50 stands for zero in the data rows.
Each row below has a hidden score, from 0 to 20, with 10 about the middle. What is it? The score is a weighted sum of the row's numbers plus the product of two more (or one squared), each taken from its middle value.
array([44, 35, 49, 52, 34, 62, 24, 59, 45, 44, 54, 48, 61, 50, 66, 55]): 17
array([47, 72, 54, 38, 68, 57, 70, 55, 47, 82, 46, 53, 33, 33, 55, 30]): 10
array([24, 51, 61, 60, 37, 32, 62, 40, 46, 48, 28, 56, 51, 54, 36, 61]): 16
array([52, 54, 42, 44, 50, 65, 64, 55, 43, 65, 45, 34, 47, 54, 57, 47]): 10
array([51, 59, 56, 55, 61, 47, 48, 42, 45, 49, 52, 55, 49, 42, 51, 45]): 9
array([58, 36, 50, 50, 36, 67, 28, 56, 46, 51, 52, 52, 66, 56, 76, 55]): 12
array([59, 73, 56, 36, 52, 66, 64, 57, 46, 63, 45, 47, 23, 36, 38, 32]): 9
array([53, 37, 35, 57, 51, 34, 53, 27, 56, 32, 47, 50, 64, 55, 53, 60]): 10
array([49, 41, 35, 48, 67, 61, 37, 59, 48, 54, 49, 44, 59, 64, 67, 44]): 12
array([45, 33, 38, 57, 38, 33, 51, 32, 65, 27, 47, 44, 60, 62, 50, 61]): 12
array([45, 37, 16, 49, 39, 59, 57, 55, 51, 55, 51, 31, 61, 71, 68, 43]): 10
array([45, 55, 65, 68, 46, 46, 62, 51, 52, 65, 41, 59, 53, 47, 41, 41]): 6
array([62, 44, 53, 48, 70, 36, 40, 32, 56, 34, 57, 59, 28, 34, 49, 56]): 13
array([54, 68, 65, 49, 58, 68, 41, 62, 55, 62, 56, 79, 39, 35, 51, 41]): 2
array([27, 40, 65, 54, 38, 29, 68, 40, 47, 53, 29, 56, 42, 62, 32, 66]): 17
array([48, 40, 40, 48, 54, 61, 46, 57, 42, 47, 54, 52, 62, 59, 67, 52]): 6
array([56, 81, 51, 40, 52, 62, 70, 83, 50, 76, 52, 29, 40, 57, 59, 25]): 10
array([59, 46, 44, 63, 68, 38, 55, 37, 51, 36, 78, 51, 45, 38, 40, 49]): 9
array([50, 68, 59, 48, 60, 63, 69, 57, 50, 85, 52, 49, 23, 33, 43, 31]): 10
array([52, 51, 49, 53, 58, 43, 44, 45, 47, 35, 65, 55, 45, 35, 44, 47]): 7
array([52, 46, 61, 34, 42, 47, 46, 40, 29, 59, 57, 61, 33, 20, 15, 51]): 14
array([51, 45, 59, 40, 44, 38, 37, 31, 32, 51, 62, 59, 31, 27, 17, 52]): 15
array([44, 60, 56, 54, 49, 43, 51, 53, 50, 49, 47, 49, 50, 45, 44, 47]): 10
array([37, 33, 43, 66, 32, 40, 60, 39, 58, 42, 42, 43, 60, 67, 45, 59]): 10
array([45, 75, 75, 40, 45, 67, 52, 58, 44, 77, 47, 57, 33, 34, 36, 43]): 10
array([46, 36, 36, 63, 52, 29, 56, 36, 53, 36, 50, 54, 60, 52, 57, 58]): 8
array([50, 32, 20, 42, 51, 58, 44, 57, 51, 45, 53, 36, 62, 70, 83, 49]): 12
array([58, 62, 42, 48, 56, 67, 60, 57, 42, 71, 51, 34, 47, 52, 57, 30]): 14
array([47, 40, 37, 44, 46, 52, 42, 55, 47, 49, 56, 34, 57, 61, 79, 44]): 16
array([53, 68, 71, 40, 49, 63, 39, 52, 42, 63, 63, 82, 30, 26, 31, 41]): 3
array([54, 56, 51, 39, 65, 38, 47, 47, 53, 39, 73, 54, 38, 39, 47, 43]): 9
array([40, 37, 45, 58, 30, 43, 59, 24, 52, 45, 35, 59, 50, 62, 39, 59]): 8
array([48, 47, 40, 47, 67, 22, 45, 35, 52, 23, 55, 62, 49, 42, 39, 58]): 7
array([46, 44, 34, 50, 47, 31, 58, 38, 59, 41, 48, 48, 64, 50, 59, 50]): 12
array([49, 51, 49, 48, 47, 69, 28, 63, 50, 53, 55, 55, 78, 55, 69, 64]): 8
array([39, 64, 92, 58, 27, 68, 35, 53, 65, 50, 55, 58, 56, 69, 55, 79]): 12
array([48, 63, 43, 48, 52, 68, 37, 64, 58, 61, 44, 49, 49, 42, 48, 19]): 11
array([57, 59, 60, 50, 55, 63, 39, 60, 50, 63, 50, 48, 63, 44, 58, 34]): 12
array([53, 47, 38, 57, 29, 57, 78, 58, 49, 52, 50, 21, 51, 78, 68, 49]): 9
array([39, 38, 51, 63, 50, 47, 63, 43, 62, 41, 39, 50, 66, 63, 35, 52]): 5
array([49, 61, 62, 65, 55, 40, 61, 46, 57, 56, 49, 53, 53, 42, 43, 44]): 8
array([48, 33, 32, 47, 47, 33, 44, 38, 63, 23, 44, 48, 56, 56, 53, 57]): 13
array([43, 46, 41, 64, 43, 28, 58, 42, 54, 32, 52, 54, 57, 57, 49, 56]): 6
array([53, 40, 31, 45, 48, 68, 57, 58, 43, 65, 47, 31, 58, 51, 65, 40]): 13
array([66, 75, 64, 59, 62, 60, 41, 59, 59, 62, 66, 56, 42, 36, 49, 45]): 10
array([57, 66, 53, 40, 60, 55, 46, 63, 57, 51, 69, 61, 42, 36, 47, 45]): 5
array([55, 40, 48, 45, 35, 70, 31, 53, 40, 49, 53, 51, 58, 47, 69, 63]): 13
array([19, 75, 88, 79, 9, 30, 98, 35, 43, 67, 6, 61, 41, 54, 0, 65]): 12
array([50, 38, 50, 58, 48, 31, 59, 40, 43, 39, 39, 56, 45, 39, 37, 69]): 10
array([56, 61, 45, 46, 52, 69, 59, 63, 48, 62, 70, 35, 38, 54, 59, 30]): 9
array([66, 58, 48, 44, 58, 37, 59, 32, 54, 45, 54, 53, 43, 37, 49, 35]): 13
array([61, 47, 47, 49, 50, 38, 56, 38, 39, 77, 47, 53, 25, 23, 22, 42]): 14
array([50, 58, 65, 61, 44, 36, 66, 46, 57, 43, 51, 57, 44, 52, 47, 45]): 6
array([59, 44, 49, 38, 60, 40, 40, 27, 32, 48, 52, 54, 15, 24, 22, 57]): 14
array([56, 30, 33, 37, 50, 59, 47, 57, 46, 47, 58, 32, 48, 61, 73, 43]): 14
array([43, 43, 36, 45, 61, 57, 45, 53, 48, 57, 54, 45, 62, 63, 66, 62]): 9
array([63, 54, 35, 45, 49, 69, 51, 68, 45, 65, 48, 44, 52, 49, 68, 25]): 12
array([45, 73, 46, 36, 44, 60, 81, 60, 41, 76, 41, 28, 38, 68, 44, 41]): 8
array([28, 36, 70, 86, 19, 33, 57, 43, 70, 37, 32, 58, 68, 71, 42, 70]): 11
array([54, 58, 49, 47, 51, 67, 47, 70, 53, 53, 50, 44, 51, 33, 55, 30]): 10
array([54, 38, 48, 47, 40, 71, 29, 61, 48, 46, 54, 50, 63, 51, 63, 61]): 10
array([60, 46, 35, 55, 53, 27, 65, 46, 60, 36, 45, 51, 51, 52, 56, 44]): 9
array([56, 43, 30, 44, 64, 66, 49, 60, 51, 59, 55, 38, 53, 49, 69, 36]): 14
array([60, 49, 46, 50, 49, 72, 30, 70, 54, 58, 47, 41, 63, 39, 70, 35]): 15
array([57, 75, 57, 36, 59, 48, 43, 55, 47, 49, 62, 52, 38, 39, 44, 38]): 9
array([52, 32, 49, 36, 38, 60, 26, 46, 36, 44, 56, 52, 54, 44, 48, 54]): 16
array([62, 52, 44, 47, 50, 60, 35, 60, 54, 61, 47, 46, 58, 43, 59, 47]): 13
array([57, 89, 64, 45, 72, 48, 43, 55, 63, 52, 66, 44, 34, 37, 48, 41]): 12
array([44, 42, 44, 68, 40, 35, 65, 45, 59, 37, 32, 49, 53, 54, 60, 54]): 10
array([48, 63, 40, 46, 55, 72, 42, 61, 55, 53, 50, 45, 57, 43, 57, 31]): 9
array([54, 62, 26, 51, 59, 63, 36, 67, 52, 58, 54, 45, 75, 39, 58, 27]): 11
array([47, 85, 72, 49, 49, 70, 40, 59, 45, 73, 53, 53, 36, 33, 34, 51]): 8
array([61, 63, 48, 52, 46, 69, 35, 66, 68, 51, 53, 44, 59, 44, 57, 37]): 11
array([45, 48, 63, 45, 64, 45, 51, 35, 53, 38, 55, 57, 35, 41, 43, 55]): 9
array([60, 40, 34, 50, 54, 30, 52, 46, 59, 37, 50, 48, 60, 49, 55, 47]): 11
array([43, 28, 46, 73, 31, 35, 58, 40, 55, 38, 31, 54, 63, 56, 46, 54]): 9
array([48, 27, 37, 68, 52, 30, 50, 39, 63, 28, 52, 48, 58, 59, 65, 62]): 10
array([51, 60, 46, 49, 57, 55, 46, 67, 68, 55, 53, 47, 65, 47, 56, 37]): 10
array([47, 42, 49, 46, 41, 57, 24, 55, 37, 49, 56, 49, 64, 51, 61, 53]): 15
array([56, 75, 57, 38, 62, 54, 44, 47, 55, 46, 59, 54, 31, 36, 38, 35]): 9
array([51, 41, 36, 58, 52, 34, 54, 39, 57, 34, 45, 47, 59, 52, 47, 56]): 9
array([54, 73, 81, 56, 39, 58, 43, 60, 59, 52, 71, 58, 45, 56, 55, 58]): 5
array([53, 31, 49, 46, 37, 67, 32, 55, 2, 48, 57, 49, 64, 50, 69, 55]): 12
array([42, 30, 46, 60, 49, 36, 57, 42, 50, 28, 46, 56, 48, 50, 40, 60]): 6
array([56, 23, 39, 41, 31, 53, 27, 45, 47, 34, 52, 44, 61, 56, 56, 61]): 18
array([44, 47, 54, 62, 37, 34, 68, 42, 59, 45, 33, 47, 62, 64, 48, 56]): 9
array([28, 34, 43, 53, 65, 30, 56, 38, 44, 37, 46, 63, 57, 48, 40, 59]): 7
array([56, 63, 45, 38, 80, 61, 55, 65, 41, 57, 54, 39, 50, 48, 69, 27]): 14
array([58, 32, 34, 44, 39, 32, 48, 34, 57, 29, 55, 47, 64, 48, 48, 56]): 14
array([48, 67, 75, 44, 27, 71, 43, 57, 35, 71, 50, 63, 32, 35, 21, 34]): 8
array([62, 66, 37, 43, 57, 64, 61, 65, 58, 72, 53, 28, 44, 57, 60, 22]): 17
array([45, 27, 39, 67, 33, 31, 60, 36, 41, 37, 41, 53, 60, 70, 50, 64]): 7
array([60, 68, 56, 42, 64, 51, 45, 61, 55, 62, 64, 68, 39, 40, 48, 41]): 5
array([59, 37, 48, 43, 58, 35, 57, 38, 55, 39, 49, 49, 53, 46, 40, 58]): 11
array([43, 33, 40, 53, 59, 28, 52, 38, 48, 39, 48, 54, 52, 54, 47, 50]): 10
array([44, 32, 45, 59, 43, 33, 55, 38, 55, 32, 47, 53, 63, 63, 55, 73]): 9
array([43, 36, 34, 50, 41, 53, 42, 58, 52, 57, 45, 27, 51, 82, 68, 35]): 15
array([51, 39, 55, 47, 35, 70, 32, 62, 46, 37, 48, 57, 69, 62, 64, 61]): 8
array([61, 69, 68, 43, 52, 55, 44, 60, 48, 64, 62, 51, 40, 32, 49, 42]): 12
array([49, 59, 61, 55, 57, 44, 64, 44, 58, 50, 45, 47, 44, 47, 42, 43]): 9
array([48, 32, 39, 54, 46, 30, 44, 39, 62, 24, 45, 66, 63, 59, 54, 50]): 7
array([41, 41, 53, 64, 47, 32, 59, 34, 51, 45, 34, 58, 55, 55, 34, 66]): 7
array([59, 40, 55, 49, 75, 41, 43, 35, 54, 39, 59, 51, 31, 40, 45, 53]): 14
array([48, 47, 52, 53, 47, 71, 33, 58, 44, 49, 56, 55, 61, 58, 64, 61]): 6
array([46, 75, 81, 37, 43, 65, 42, 55, 54, 73, 51, 60, 27, 29, 32, 50]): 14
array([54, 62, 47, 56, 66, 66, 37, 69, 59, 46, 57, 60, 71, 42, 66, 38]): 6
array([50, 47, 35, 48, 69, 32, 62, 39, 37, 41, 62, 58, 46, 35, 30, 57]): 3
array([56, 46, 42, 49, 76, 29, 66, 37, 46, 37, 63, 56, 42, 44, 30, 53]): 5
array([44, 78, 75, 40, 50, 71, 34, 56, 46, 80, 50, 62, 30, 26, 25, 43]): 10
array([60, 57, 43, 45, 62, 61, 50, 77, 43, 72, 62, 41, 47, 43, 64, 29]): 12
array([45, 53, 57, 41, 42, 58, 68, 57, 43, 71, 41, 32, 46, 69, 46, 49]): 11
array([49, 28, 42, 61, 45, 38, 55, 37, 61, 20, 47, 55, 59, 53, 48, 49]): 7
array([58, 29, 47, 43, 41, 56, 23, 50, 42, 40, 55, 49, 63, 46, 68, 61]): 17
array([46, 79, 73, 45, 45, 62, 44, 61, 42, 65, 40, 62, 25, 33, 32, 50]): 9
array([48, 70, 61, 42, 58, 55, 61, 54, 50, 82, 47, 46, 17, 33, 52, 16]): 15
array([47, 45, 35, 43, 70, 27, 48, 39, 63, 37, 69, 56, 51, 38, 52, 40]): 10
array([46, 56, 59, 58, 55, 38, 56, 44, 56, 47, 61, 47, 44, 49, 50, 42]): 10
array([62, 64, 49, 43, 60, 36, 54, 46, 54, 46, 50, 58, 43, 39, 46, 50]): 9
array([30, 46, 66, 79, 15, 44, 67, 45, 61, 47, 32, 50, 61, 69, 42, 66]): 10
array([51, 40, 42, 52, 58, 33, 60, 40, 51, 42, 60, 61, 59, 48, 38, 59]): 4
array([67, 52, 41, 56, 67, 29, 51, 41, 58, 34, 59, 59, 50, 36, 51, 45]): 10
array([40, 42, 51, 71, 48, 33, 60, 42, 57, 34, 44, 46, 61, 60, 54, 53]): 8
array([48, 35, 43, 58, 45, 63, 30, 54, 49, 43, 55, 53, 63, 63, 66, 62]): 7
array([52, 59, 42, 51, 35, 63, 74, 57, 56, 70, 49, 23, 52, 72, 65, 43]): 11
array([54, 58, 58, 36, 58, 66, 43, 62, 50, 58, 59, 51, 41, 42, 45, 46]): 8
array([46, 71, 62, 46, 53, 63, 58, 61, 46, 84, 42, 46, 24, 36, 41, 27]): 12
array([42, 36, 56, 67, 40, 30, 55, 41, 54, 34, 44, 45, 68, 58, 52, 65]): 13
array([40, 66, 76, 69, 31, 47, 68, 50, 55, 62, 36, 61, 48, 44, 35, 53]): 6
array([58, 48, 44, 49, 61, 42, 42, 39, 53, 86, 64, 52, 44, 35, 44, 51]): 15
array([65, 49, 37, 41, 69, 30, 52, 41, 59, 35, 58, 55, 47, 40, 52, 52]): 10
array([49, 40, 68, 58, 57, 45, 53, 29, 55, 52, 49, 56, 22, 32, 19, 63]): 10
array([61, 45, 59, 48, 54, 42, 46, 35, 35, 50, 50, 60, 30, 32, 22, 54]): 9
